In the data rows, the value 128 means zero.
In each game, the first row plays the second. By how much does the first row win? 10 means about a draw, 20 a big win and 0 a big loss. Wins can go round in a circle. Each row has two weighted sums of its numbers, A and B, taken from their middle values. A row wins by its A times the other's B, less its B times the other's A.
[128 132 141 150 120 165 134  97 110 126 122 137 146 160 130 133 124 149
 168 145]
[136 117 121 144 138 150 124 127 131 126 140 133 136 137 131 130 137 137
 134 123] -> 9
[143 137 121 146 139 142 120 140 149 140 132 118 125 124 121 107 143 132
 116 108]
[144 135 107 141 149 141 120 135 158 134 142 116 112 121 116 105 138 128
 116 106] -> 11
[124 133  94 135 142 145 126 130 154 121 159 103 124 124  91  95 126 140
 125 137]
[ 93 142 120  93 107 172 163 108 152 108 138  88 154 144  84  94  94 166
 153 164] -> 15
[117 143 113 117 134 156 138 124 157 137 129  91 134 134 103  89 125 148
 134 142]
[111 138 113 110 129 138 142 127 145 116 140  97 137 139 122 104 124 139
 140 136] -> 7
[114 128 104 116 148 115 137 125 147 110 161 107 121 130 131 114 124 126
 120 130]
[106 116 104 120 137  99 143 122 140 102 162 113 138 128 137 118 134 129
 124 131] -> 8
[ 98 121 120 133 123 104 143 112 120  98 149 126 147 150 142 129 117 134
 146 128]
[106 105 117 141 129 106 137 102 114  99 154 137 147 146 140 140 119 135
 141 139] -> 7
[111 127 130 162 130 131 125  98 103 110 139 143 145 173 129 130 120 144
 168 142]
[113  96  90 151 124 133 124  86  97  92 153 153 142 169 102 153  92 149
 163 162] -> 9
[118  92  80 130 120 144 132  92  99  89 150 150 138 163 100 162  92 148
 161 162]
[117  99 102 142 113 187 135  66  81  94 130 158 149 189  98 161  82 162
 193 182] -> 8
[116 114 107 143 109 164 137 102  95 103 133 146 147 171 114 145 115 152
 177 161]
[125 126 120 137 108 151 139 128 106 110 126 140 135 149 132 144 121 135
 154 138] -> 10
[135 135 130 147 114 152 128 148 123 123 131 128 133 134 128 132 136 128
 131 117]
[131 140 134 147 104 173 128 135 111 126 113 128 133 150 116 135 108 138
 150 133] -> 17
[100 149 127 114  77 164 149 117 106 110 102 112 154 161 100 118  95 160
 167 160]
[107 128 117 133  96 164 146 111  98 103 125 134 152 171 116 135 107 154
 179 158] -> 10
[ 90 123 103 109 114 155 149 116 133  99 139 109 153 169 104 121 104 157
 175 154]
[ 93  97  94 114 123 121 138 136 137  93 159 106 150 150 112 130 113 144
 144 138] -> 3
[ 94  91  82 129 125 110 133 132 136  88 176 109 153 143  98 126 112 147
 140 145]
[102  99  98 139 123 100 130 142 135  98 168 116 153 137 114 127 129 139
 123 133] -> 7
[105  72  69 126 113 130 133 116 108  79 167 140 158 148  93 160 102 151
 149 173]
[107  68  58 133 120 135 126 117 110  79 172 135 151 149  80 156  92 150
 148 170] -> 9
[109  89  99 147 114 107 128 140 112  90 161 143 155 142 117 150 122 135
 128 143]
[112  83 106 146 111  97 129 148 100  88 157 157 152 138 125 160 130 124
 117 141] -> 9
[120  93 124 152 116 103 128 143 100 103 152 158 149 137 130 156 137 126
 116 132]
[130 128 126 150 125  93 131 162 130 129 144 139 149 118 135 120 162 117
 105 119] -> 14
[115 133 132 138 117  94 140 161 129 120 144 129 151 125 137 119 150 123
 109 124]
[129 106 147 151 124  65 131 169 117 123 149 151 148 102 150 137 171  98
  97 127] -> 9
[136 136 131 159 139  85 122 159 122 153 120 155 139 125 138 114 180 113
 119 126]
[132 145 115 146 138 105 124 152 140 159 114 125 135 128 122  98 162 126
 113 111] -> 18
[131 137 118 137 136  82 141 139 141 167 102 147 132 119 140 107 176 127
 134 128]
[118 151 100 121 135  89 141 133 158 168  97 112 131 128 120  80 160 138
 128 127] -> 17
[119 154 110 111 128  81 143 144 162 173  93 107 130 116 123  80 158 133
 115 116]
[127 144 110 143 144  67 131 151 142 155 124 134 140 105 143  93 181 115
 116 134] -> 5
[ 87 146 120 106 111  80 165 139 157 121 122 106 160 127 140  85 157 138
 131 138]
[ 96 134 125 106 118  98 161 142 156 128 127 111 155 131 140  97 154 139
 131 132] -> 14
[ 85 132 125  83 106 108 171 153 170 114 134  97 160 128 124  94 137 145
 111 120]
[ 84 121 123  88 112 108 167 153 171 112 144  96 160 124 118  98 130 146
 105 121] -> 9
[ 71 132 111  66 103 138 173 151 180  99 142  77 163 137  84  84 106 162
 122 140]
[ 91 117 104 108 124 140 148 143 161 105 163  89 153 135  83  96 108 155
 130 147] -> 12
[107 111  91 144 138 131 120 154 146 108 168 103 143 139  91 105 125 140
 108 129]
[115 106  97 149 150 143 115 142 145 116 169 108 139 135  92 109 121 144
 111 141] -> 13
[115 100 101 149 134 134 123 130 130 111 169 122 151 137  97 126 120 150
 129 152]
[108 118 108 135 115 140 136 141 130 105 158 113 148 139 104 121 119 144
 141 144] -> 11
[124 126 133 138 128 130 130 146 140 122 155 113 141 126 121 118 130 134
 113 120]
[122 126 118 149 126 121 125 146 134 118 161 119 147 124 111 114 140 137
 112 127] -> 8
[109 128 122 152 117 131 137 125 119 114 153 131 158 145 109 119 130 151
 147 154]
[ 98 135 118 140 107 138 147 118 123 113 139 124 162 155 107 112 127 157
 167 158] -> 11
[110 111 121 125 119 134 142 142 137 112 154 117 153 134 116 127 126 143
 127 137]
[109  97 102 108 101 129 148 147 128  90 156 128 157 129 113 147 120 139
 124 150] -> 8
[114  81  74 114 104 110 139 137 113  84 167 142 147 126 100 159 109 138
 124 154]
[117  95  88 109 100 108 147 144 110  92 158 146 143 120 108 159 109 133
 118 144] -> 7
[100 118  94 124  88 114 153 129  97  98 154 144 155 131  97 139 104 153
 142 158]
[104 118 106 125  97 107 150 141 118 102 161 132 156 123 108 134 118 145
 127 147] -> 11
[101 113 115 138  89 152 148  93  68 100 129 161 158 169 102 154  83 165
 176 180]
[115 133 145 157 109 147 137  91  83 121 119 151 149 168 123 139 106 154
 171 158] -> 7
[132 127 144 166 130 152 112 107  99 126 130 150 138 165 129 147 112 144
 153 140]
[130 149 150 175 127 175 102  99 101 133 122 129 139 175 108 130 103 156
 162 145] -> 5
[135 138 158 172 128 167 112 109 108 142 124 134 143 161 115 134 111 156
 154 141]
[124 147 160 162 119 176 121 112 116 143 123 120 144 151 103 114 112 161
 151 155] -> 11
[124 143 131 168 141 174 111  99 113 135 124 130 141 177 103 115 126 158
 167 149]
[115 148 132 155 127 156 129  86 111 132 114 127 149 177 111 111 127 157
 178 153] -> 8
[135 140 103 158 166 134  97 125 127 134 134 139 109 155 130 126 145 127
 136 118]
[144 145 102 141 163 135 110 113 144 157 109 137  98 143 133 121 144 132
 130 103] -> 9
[ 99  94 137  87 112 142 177 100 141 105 122 129 167 136 133 139 127 152
 136 155]
[ 85 117 140  65  99 137 184 105 152 100 114 109 171 148 121 122 111 162
 141 150] -> 10
[ 90 133 156  85 104 119 179 109 158 119 118 108 161 138 133 112 122 157
 132 139]
[101 136 162  77  98 114 181 125 159 126 113 107 159 115 138 115 124 151
 114 133] -> 6
[ 88 129 148  78 101 130 182 122 163 108 132  99 165 133 124 109 114 158
 127 144]
[105 116 154 106 114 131 168 122 151 120 139 112 158 125 134 123 123 150
 126 142] -> 9
[ 96 132 164 103 115 129 172 101 164 132 131 105 155 131 118 105 111 166
 132 148]
[102 141 156 107 118 117 158 107 143 134 124 107 149 138 144 114 126 149
 145 138] -> 15
[111 146 160 114 112 117 152 112 131 140 110 116 142 137 148 123 122 143
 142 133]
[114 139 151 127 114 141 146  95 117 123 118 125 151 157 137 126 120 149
 165 145] -> 12
[105 139 134 114 112 149 155  93 131 115 118 119 157 161 119 115 122 156
 170 154]
[120 128 129 119 133 144 145 115 137 123 138 121 141 137 140 120 135 140
 140 135] -> 7
[113 128 133 111 125 153 152 103 134 115 138 117 146 147 132 119 116 148
 153 148]
[119 111 121 121 127 157 142 100 114 104 131 133 141 158 140 147 112 138
 156 147] -> 10
[115 117 129 108 119 182 152  89 118 110 124 127 150 161 118 136  93 155
 171 164]
[102 108 123  88 102 183 162  83 114  90 122 126 164 170 104 147  75 166
 173 181] -> 14
[105 106 124  91 108 172 161  88 118  93 129 126 162 162 116 147  90 160
 165 175]
[109  90  95 102 102 156 154  82  99  83 140 150 160 162 105 162  96 163
 167 184] -> 17
[116 110 124 116 110 161 153  89 108 105 124 144 156 157 124 146 119 154
 166 166]
[133 121 146 143 123 166 141  99 125 132 125 135 146 143 126 133 118 152
 156 144] -> 9
[120 130 133 144 124 177 138 100 123 123 133 126 148 158 115 123 118 155
 167 157]
[118 126 142 130 124 175 142  95 124 125 125 127 149 161 119 133 102 157
 168 158] -> 13
[ 91 131 134  93 106 189 168  89 144 102 132 101 161 163  87 112  75 173
 170 174]
[105 115 149 103 118 151 164 100 148 122 128 114 157 145 118 125 105 161
 149 156] -> 15
[102 122 146 107 118 156 160  97 151 132 119 113 153 156 103 118  98 171
 160 159]
[126  91 107 145 146 198 127  83 114 124 134 150 141 163 108 149 103 156
 163 169] -> 10
[101 102 132 126 101 156 152  88 103 101 125 144 170 174 116 149 103 164
 184 179]
[104 111 148 138 106 138 156  96 113 113 136 139 166 150 125 140 111 159
 157 167] -> 6
[103 149 175 145 104 146 151  85 117 136 117 123 158 156 107 114  96 172
 160 168]
[122 132 159 159 125 140 135 109 117 134 141 136 151 145 126 131 119 154
 144 147] -> 11
[134 140 150 163 141 117 110 133 125 141 140 131 138 127 139 121 147 134
 114 119]
[131 127 135 162 147 110 100 126 120 128 151 138 135 130 135 131 140 132
 116 120] -> 11
[135 122 148 160 137 104 102 142 115 131 151 140 138 116 135 139 142 125
 104 116]
[136 110 122 162 143 111  96 130 123 130 156 137 141 119 120 136 139 137
 109 122] -> 15
[143  91 109 160 146 118  91 115 116 127 158 153 139 117 107 155 122 139
 109 132]
[151 100 120 157 149 105  89 125 127 136 158 148 130 107 114 157 117 133
 103 117] -> 4
[155 103 123 164 165  99  73 153 148 146 166 130 120  89 115 134 135 118
  74  86]
[170 143 129 152 161 119  70 166 163 173 134 119 100  94 101 115 132 125
  71  57] -> 5
[174 149 113 136 162 136  57 179 184 172 126  97  75  93  88  99 127 111
  64  49]
[176 148  92 131 171 129  59 180 187 171 122 101  73  92  89  91 138 104
  60  43] -> 5
[167 151  92 127 170 134  67 174 187 173 117  98  71 105  94  97 129 113
  63  54]
[176 165  65  97 174 151  63 186 224 205  99  72  45  82  63  66 118 122
  46  35] -> 8
[168 161  95  95 148 152  90 175 206 201  84  80  70  92  64  77 115 135
  70  53]
[171 148 100  94 155 157 103 159 208 206  97  93  67  86  71  89 108 143
  84  63] -> 12
[169 147  86 103 167 163  95 163 210 194 110  89  60  92  73  86 109 136
  78  62]
[174 160  63  92 176 147  76 176 224 198 101  77  44  86  73  69 120 120
  55  42] -> 7
[180 162  79  97 176 150  64 176 222 201 100  76  34  80  78  78 115 112
  57  40]
[175 173 100  90 154 136  72 175 214 208  78  74  44  84  85  84 113 118
  59  40] -> 15
[161 170 106 105 146 127  86 164 197 196  88  81  70  98  93  85 120 129
  72  57]
[159 163 104 115 151 165  85 152 197 175 109  75  63 104  79  85 107 132
  90  80] -> 8
[140 151 109 130 147 152  93 153 181 147 138  76  92 108  87  85 116 130
  95  96]
[138 180 103  96 139 140  98 152 197 185  96  59  72 111  81  70 106 138
  84  93] -> 14
[133 160 116 107 132 147 117 154 180 170 107  76 102 115  88  80 119 139
  96 103]
[121 150 115 115 135 140 126 137 160 147 125  89 122 130 113  92 127 139
 119 123] -> 7
[116 162 136 100 126 116 135 126 164 172 102  87 108 124 119  97 120 145
 118 125]
[128 170 102 119 152 111 111 123 156 170 104 107  83 130 126  99 136 126
 114 107] -> 11
[118 168 128 115 140  92 125 135 145 169  98 111  97 115 147 100 150 114
 120 127]
[127 172 117 111 143 104 111 149 153 170  91 103  90 117 138  95 151 107
 105 112] -> 10
[107 162 127 115 126 109 133 130 125 143  96 112 127 140 148 107 146 120
 144 130]
[106 154 124 139 133 108 125 131 114 138 101 126 124 150 151 114 151 116
 155 133] -> 10
[101 129 138 131 133  97 132 150 119 110 144 127 130 136 155 131 143 108
 127 126]
[ 98 137 123 125 124 125 138 144 124 114 127 118 140 152 142 126 129 126
 150 122] -> 12
[102 154 127 107 119 128 137 143 131 120 114  98 129 143 140 113 125 120
 138 125]
[100 159 128 110 107 133 144 113 124 121 107  98 140 157 129 109 103 141
 154 133] -> 13
[ 78 164 130  76  84 131 162  99 131 105  99  81 156 166 113  99  81 158
 156 146]
[ 72 161 136  62  65 142 178  90 130  86 105  81 171 168 100 105  61 172
 149 161] -> 13
[ 82 144 149  73  83 156 173  94 130  92 114  97 171 171 107 123  64 169
 163 165]
[104 132 132  94 120 145 155 119 132 115 122 109 146 154 142 129 107 143
 160 140] -> 8
[114 125 132  86 104 167 158 133 129 102 123 107 146 147 128 131 100 143
 154 147]
[131 112 126 107 107 158 149 133 119 111 120 129 143 139 131 145 112 136
 146 135] -> 10
[127 158 165  97 109 136 141 139 133 136 100 103 116 121 143 128  99 119
 120 121]
[130 164 162  87 108 122 150 118 142 144  88 105 110 118 138 123  91 128
 120 115] -> 16
[129 151 158  96 113 130 152 119 132 130 101 114 123 126 146 127 105 125
 130 120]
[118 152 150  93 111 129 153 121 135 127 101 105 134 132 149 121 114 133
 133 128] -> 16
[157 139 154 126 136 136 115 125 129 149 108 137  92 118 145 147 114 109
 125 108]
[163 133 171 130 137 139 100 149 127 155 119 137  94  96 152 155 126  92
 108  99] -> 8
[161 133 175 130 122 130 103 160 119 148 129 136 112  90 142 154 121  94
 102  93]
[144 140 165 135 122 125 112 156 122 138 134 124 122 102 141 137 129 105
 107 101] -> 9
[133 134 163 126 117 121 132 146 106 130 131 133 125 107 152 146 128 105
 116 117]
[147 144 170 116 114 138 131 151 122 144 115 121 114 100 149 139 122 101
 114 103] -> 5
[133 136 161 117 110 134 144 149 126 132 129 121 134 104 150 135 126 115
 121 115]
[136 131 139 141 114 128 143 150 135 134 141 133 149 101 134 127 143 131
 119 110] -> 6
[123 140 142 129 110 126 141 156 130 123 138 120 148 108 144 116 147 119
 117 122]
[116 156 143 106  90 143 149 163 132 129 115 101 146  95 139 106 136 118
 107 125] -> 12
[117 153 155  99  89 141 152 162 131 129 113 101 144  97 144 115 130 118
 108 123]
[117 163 160  81  89 138 146 162 121 125 102  92 125 102 140 118 108 106
 104 123] -> 10
[ 99 161 160  88  81 121 162 127 127 127  99  96 146 121 135 113  94 143
 119 137]
[ 84 168 150  66  51 115 174 121 111 119  84  95 156 124 111 113  68 159
 112 147] -> 10
[ 89 163 163  92  74 111 161 112 111 123  84 106 150 140 135 114  86 148
 129 136]
[ 96 159 163 100  76 123 156 122 113 126  90 106 148 140 131 117  88 147
 135 139] -> 6
[100 159 151 110  79 128 148 119 100 123  88 115 139 145 125 122  84 145
 140 138]
[104 173 152  84  72 137 148 121 114 128  71  93 129 138 115 116  67 144
 130 141] -> 2
[103 171 155  83  88 123 154 120 131 132  82  91 136 133 136 111  90 140
 127 135]
[116 172 167  85 105 118 142 137 135 150  83  96 109 116 147 120 107 118
 116 125] -> 5
[115 167 161  92 102 112 152 119 134 146  84 108 125 119 147 121 110 134
 121 129]
[ 95 149 155  63  78 112 184 112 119 102  94 108 161 133 143 122  96 148
 119 134] -> 11
[ 95 140 145  66  81 113 185 119 120  91 107 111 161 136 145 128  98 146
 125 133]
[ 90 143 130  63  70 122 186 111 115  86 105 110 164 145 126 124  93 157
 132 143] -> 13
[ 88 153 121  54  60 123 186 119 112  88  92 100 158 142 120 115  88 156
 125 140]
[ 92 155 126  69  66 130 177 116 114 102  91 103 154 137 118 112  96 155
 127 144] -> 11
[107 152 128  88  82 131 162 133 114 116  99 112 139 125 126 122 105 139
 124 135]
[127 130 134  92  97 142 161 154 129 113 125 120 136 117 133 132 114 125
 118 118] -> 1
[123 121 114  71  88 136 173 146 120  97 120 122 139 120 128 139 100 131
 113 122]
[126 136 141  87  98 140 160 154 127 114 120 115 135 110 141 128 118 118
 118 117] -> 5
[119 135 152  89 102 130 162 149 123 108 124 113 138 115 154 130 125 115
 118 122]
[133 128 161 110 117 137 151 140 125 123 122 126 134 119 155 134 130 117
 128 120] -> 9
[141 140 164  83 104 153 153 160 141 128 109 106 124 108 139 124 112 112
 119 106]
[141 129 161  94 104 141 158 149 136 132 113 126 138 109 143 135 116 123
 120 108] -> 13
[161 117 165 123 124 147 135 150 135 145 127 132 122 103 144 149 132 111
 113  98]
[166 108 164 133 130 131 122 156 127 138 137 138 126  95 145 156 140 100
 101  92] -> 9
[174 102 163 127 126 135 123 154 120 139 136 144 123  92 140 165 131  99
 101  90]
[174 103 154 125 143 145 115 153 128 137 133 140 106  96 148 158 138  92
 102  92] -> 9
[135 111 135 124 139 110 120 149 137 114 159 115 123 112 142 133 136 111
 102 107]
[132 106 122 120 144  94 116 145 142 106 169 109 116 107 136 131 132 109
 105 113] -> 10
[130 105  98 134 150  83  96 138 143 105 178 110 115 113 118 131 119 118
 106 119]
[126 123 136 138 138  83 107 150 131 106 170 110 123 111 137 125 136 106
 105 118] -> 11
[137 138 161 140 123 122 118 153 127 131 140 121 128 114 139 131 135 113
 110 105]
[133 101 124 124 132  90 120 146 124 102 166 126 126 103 137 144 138 104
 108 120] -> 9
[143 112 120 134 134 110 111 147 130 120 157 126 127 103 125 134 137 114
 110 105]
[145 108 123 129 151 102 101 139 130 112 161 125 108 103 136 143 131  99
 108 113] -> 8
[142 100 119 134 155 104 100 129 118 109 158 143 109 103 138 155 133  99
 113 127]
[134 115 141 130 135  96 120 138 113 115 156 133 126 100 147 143 134 104
 114 121] -> 10
[122 118 138 129 136  85 134 124 109 110 158 138 123 110 148 145 126 110
 121 136]
[126 141 152 140 128 113 123 133 123 127 143 119 125 123 145 130 122 119
 121 121] -> 7
[123 123 144 150 128 116 120 123  92 118 140 152 131 142 138 151 108 126
 133 133]
[135 134 156 149 127 101 105 152 127 130 154 124 130 117 129 136 118 118
 100 107] -> 6
[139 127 139 146 133 112  96 142 122 123 154 126 120 129 120 144  93 120
 109 113]
[136 127 146 154 126 128 120 123 112 130 139 144 133 139 131 151 103 135
 131 128] -> 12
[132 127 136 155 144 109 106 135 130 127 155 126 130 132 138 135 122 129
 110 115]
[111 125 136 154 118 148 133 104 109 115 150 133 160 162 108 133 100 159
 163 165] -> 4
[ 99 142 157 141  92 152 152  90 107 114 122 125 166 169 111 123  89 166
 175 168]
[117 144 142 158 111 150 129 108  97 128 129 132 145 157 117 131 108 153
 156 151] -> 11
[133 137 143 152 125 143 119 119 119 131 137 129 130 145 122 141  92 140
 139 131]
[118 157 152 135 102 157 133 112 115 141 116 110 128 146 109 129  73 149
 145 144] -> 8
[ 96 143 149 104  80 143 161 117 109 111 123 112 160 149 115 130  74 159
 152 157]
[109 137 140 100  89 156 160 114 114 120 121 116 151 139 106 134  73 158
 150 161] -> 4
[133  81  94 108 114 195 151 104 117 109 128 145 152 141  91 152 104 157
 162 168]
[157  84  87 131 122 183 126 104 100 109 120 160 124 151 107 172 101 138
 157 138] -> 12
[148 102 104 150 121 188 124  94  98 117 123 159 134 158 104 156 106 148
 168 149]
[144 131 132 159 129 157 116 114 107 125 122 145 130 150 135 140 129 133
 151 125] -> 9
[141 142 144 148 118 147 123 119 115 135 110 135 123 140 131 138 115 133
 144 121]
[154 134 134 153 128 166 114 108 124 141 120 138 114 141 111 139  97 141
 150 125] -> 8
[158 133 142 151 130 153 111 121 127 145 118 140 111 131 121 141 108 131
 137 111]
[152 127 136 150 129 146 110 133 123 136 132 140 117 124 122 143 115 126
 129 117] -> 11
[130 141 154 142 104 152 144 111 117 144 103 136 142 134 116 125 121 155
 148 143]
[151 113 139 154 127 159 127 109 117 138 117 151 137 137 130 147 132 140
 142 127] -> 10
[147 139 151 164 125 156 107 135 118 138 116 131 130 143 128 138 126 133
 135 114]
[150 131 146 165 126 173 105 138 124 140 127 130 131 138 107 140 114 139
 132 122] -> 9
[153 126 131 165 136 181  96 146 135 140 134 126 121 133  91 132 113 139
 123 115]
[144 113  90 145 147 146 100 148 153 122 157 111 110 121  94 116 122 130
 106 108] -> 6
[146 126 101 140 148 141  84 166 156 117 161 101  94 114  88 106 127 109
  98 101]
[133 110  79 136 151 105  90 160 157  99 179  97 100 114  94 113 126 112
  92 107] -> 5
[129  93  70 131 157 110  98 143 154  97 179 105 103 121 102 129 112 120
 100 116]
[127 101  79 136 148 107 109 137 141  96 173 115 110 128 113 133 119 120
 114 124] -> 11
[118 117  95 108 127 125 140 132 140 102 157 109 122 135 113 130 107 134
 134 131]
[125 114  84 119 132 116 130 150 152 104 165 107 117 120 103 117 130 127
 109 116] -> 8
[122 120  77 125 118 129 136 136 135 104 159 119 125 130  91 125 122 140
 134 134]
[132 134 102 147 126 129 112 144 136 115 152 115 118 132 104 121 123 130
 126 117] -> 12
[132 134 100 137 114 108 108 172 135 111 163 116 120 106  94 122 136 117
 103 104]
[135 135 118 150 116  94  92 187 130 103 165 118 124 108 104 118 150  98
  89 105] -> 11
[133 134 123 138 114 102 102 181 129 104 163 116 119 112 108 129 135 102
  92  98]
[145 117 115 131 114 107 111 175 128 113 162 133 124 103 102 140 135 109
  94  94] -> 8
[142 135 119 117 102 149 135 173 139 128 138 123 124  96 107 131 126 117
 110 101]
[145 122  90 109  99 146 140 177 138 120 151 133 132  83  91 135 123 120
 109 103] -> 4
[144 108  67 126 118 103 113 166 143 111 173 121 125  89  80 129 131 123
 102  94]
[135  97  57 127 113 112 128 147 126 106 171 139 138  94  81 141 129 134
 120 122] -> 4
[121  94  42 131 107 109 132 134 117  97 179 145 143 105  67 142 121 146
 131 151]
[101 121  67 141  93 140 148 113 104  99 164 142 157 141  63 126 113 169
 158 176] -> 13
[105 109  61 139  95 135 144 103  94  98 166 151 156 141  60 139 100 170
 157 181]
[100 128  85 153  99 122 140 115  99 106 166 142 159 144  75 123 116 167
 156 172] -> 11
[ 96 145  94 139  82 133 148 132 108 111 147 126 156 125  82 107 117 157
 137 160]
[100 143 101 133  82 134 150 133 108 113 142 127 154 122  93 114 119 154
 136 156] -> 9
[ 97 150 108 126  83 156 151 126 115 114 130 110 150 134  94 103 113 154
 144 157]
[101 158 114 136  85 166 139 120 108 119 121 107 143 145  95 101 105 151
 149 155] -> 11
[103 155  98 123  90 122 142 142 123 114 136 109 128 118 104 105 116 133
 117 128]
[109 163 116 127  91 172 133 134 124 126 120  97 125 133  89 103  97 141
 134 148] -> 11
[ 89 174 104 102  68 189 148 121 121 115 102  80 142 147  67  83  81 160
 148 167]
[ 93 167  97 134  73 165 140  99  92 112 103 109 144 168  82  97  97 162
 164 158] -> 6
[ 65 167 106 124  55 144 159  74  87  95  98 112 167 183  69  90  77 180
 173 170]
[ 82 158 118 132  66 161 154  79  90 101 110 117 165 178  80 104  78 176
 176 174] -> 10
[ 94 156 122 136  86 165 146  87 105 112 114 113 161 174  88 103  94 169
 176 169]
[104 161 116 145 106 160 136  91 111 128 106 111 152 171  93  93 119 160
 175 159] -> 5
[118 164 123 149 118 157 125 108 118 141 105 112 132 157 104  98 130 147
 158 146]
[123 163 127 160 126 147 112 107 107 134 105 123 128 166 121 110 136 137
 157 130] -> 8
[123 146 130 170 133 148 115  95  99 120 121 142 135 177 125 119 137 142
 171 137]
[141 148  98 171 158 146  91 104 124 131 128 135 120 158 108 107 143 136
 139 121] -> 12
[150 155  86 160 168 126  76 130 141 139 124 123 102 138 114  98 152 116
 114 109]
[143 161  76 161 154 133  92 122 140 141 115 120 114 144 102  82 155 129
 128 120] -> 11
[127 147  99 163 141 125 119 112 129 135 129 131 143 145 109  89 160 142
 142 145]
[130 142 120 157 136 143 126 106 124 134 127 132 142 150 124 108 147 144
 150 137] -> 11
[113 139 151 156 120 131 139  98 103 122 128 139 149 157 140 122 135 145
 162 144]
[125 162 129 145 140 134 115  97 131 150 113 117 112 152 121 108 125 143
 141 130] -> 8
[119 149 139 145 124 138 134 102 117 133 116 124 138 152 138 118 134 139
 153 135]
[117 147 144 133 119 128 139 121 115 128 114 124 135 142 149 122 139 127
 145 127] -> 10
[129 147 143 149 128 133 122 119 114 135 109 131 129 149 146 127 142 129
 147 119]
[121 144 145 155 127 132 124 122 103 127 122 133 135 152 146 125 143 129
 149 129] -> 10
[117 142 145 149 113 133 132 123 100 127 111 136 139 152 142 128 132 133
 154 128]
[114 125 120 149 111 130 140 108  83 107 124 158 135 156 135 147 114 137
 159 147] -> 9
[119 116 127 139 116 135 143 101  91 107 123 156 139 153 141 153 115 136
 155 146]
[127 143 146 154 131 138 126 103 111 128 122 138 131 155 145 130 130 134
 153 127] -> 10
[124 140 141 158 138 144 117 106 114 131 132 134 136 165 129 130 120 145
 154 133]
[131 128 142 157 136 130 121 126 120 133 139 137 137 143 140 137 135 137
 132 124] -> 11
[137 135 129 156 155 124 100 135 133 135 145 128 116 140 135 135 123 127
 114 110]
[139  95 107 140 155 136 115 115 122 119 151 154 123 124 141 156 132 122
 114 133] -> 17
[150 110 127 139 146 124 108 126 123 125 147 146 118 120 138 155 120 118
 114 118]
[145 116 146 141 131 122 135 124 122 136 140 146 135 110 150 148 136 127
 122 117] -> 12
[139 143 164 152 114 129 112 168 120 132 130 124 134 115 139 125 147 105
 101 105]
[137 142 151 158 132 119 106 155 118 137 127 132 135 132 142 124 152 114
 111 110] -> 9
[141 123 147 163 145 106  96 152 118 134 142 147 130 123 147 139 155 112
  99 115]
[137 118 136 160 147 114 101 145 113 129 137 152 129 132 149 143 157 112
 113 125] -> 12
[129 133 137 161 150 108 111 134 114 136 132 149 127 139 153 128 162 122
 131 130]
[109 155 138 137 147  80 133 111 126 168  92 144 113 138 148 105 159 135
 141 138] -> 7
[103 168 125 110 128  84 141 114 155 179  89 103 118 125 128  76 144 145
 127 129]
[104 173 136 124 136  86 131 100 138 185  80 122 106 134 126  84 146 149
 131 135] -> 2
[119 172 123 127 144  87 122 116 140 188  84 126 103 123 130  83 158 139
 117 131]
[121 147 140 155 143  88 124 134 109 151 113 148 129 130 154 110 173 120
 132 144] -> 19
[134 131 148 160 152  75 110 155 114 137 135 154 129 111 165 125 182  98
 111 136]
[122 117 129 156 149  62 113 158 121 125 147 147 138 118 152 121 177 103
 103 142] -> 10
[117 125 131 150 135  98 126 144 119 125 139 140 143 136 150 123 159 122
 126 133]
[120 109 128 147 133  93 127 133 120 108 157 131 142 123 149 133 151 120
 119 138] -> 4
[122 112 116 140 147  89 123 129 133 107 165 123 126 120 147 126 149 114
 117 136]
[127 120 108 140 155  90 104 155 144 107 166 112 113 115 138 114 153  98
  95 122] -> 13
[138 130  88 143 180  95  97 138 146 129 150 138  92 116 146 119 165  95
 105 128]
[140 117 102 151 171 103  82 144 140 122 155 130 106 116 139 126 156 100
  95 116] -> 6
[145 114  94 139 179 104  88 144 160 129 163 122  94 103 131 122 145 103
  87 100]
[159 113  88 131 189 104  80 154 173 143 161 121  79  82 128 118 149  89
  76  81] -> 13
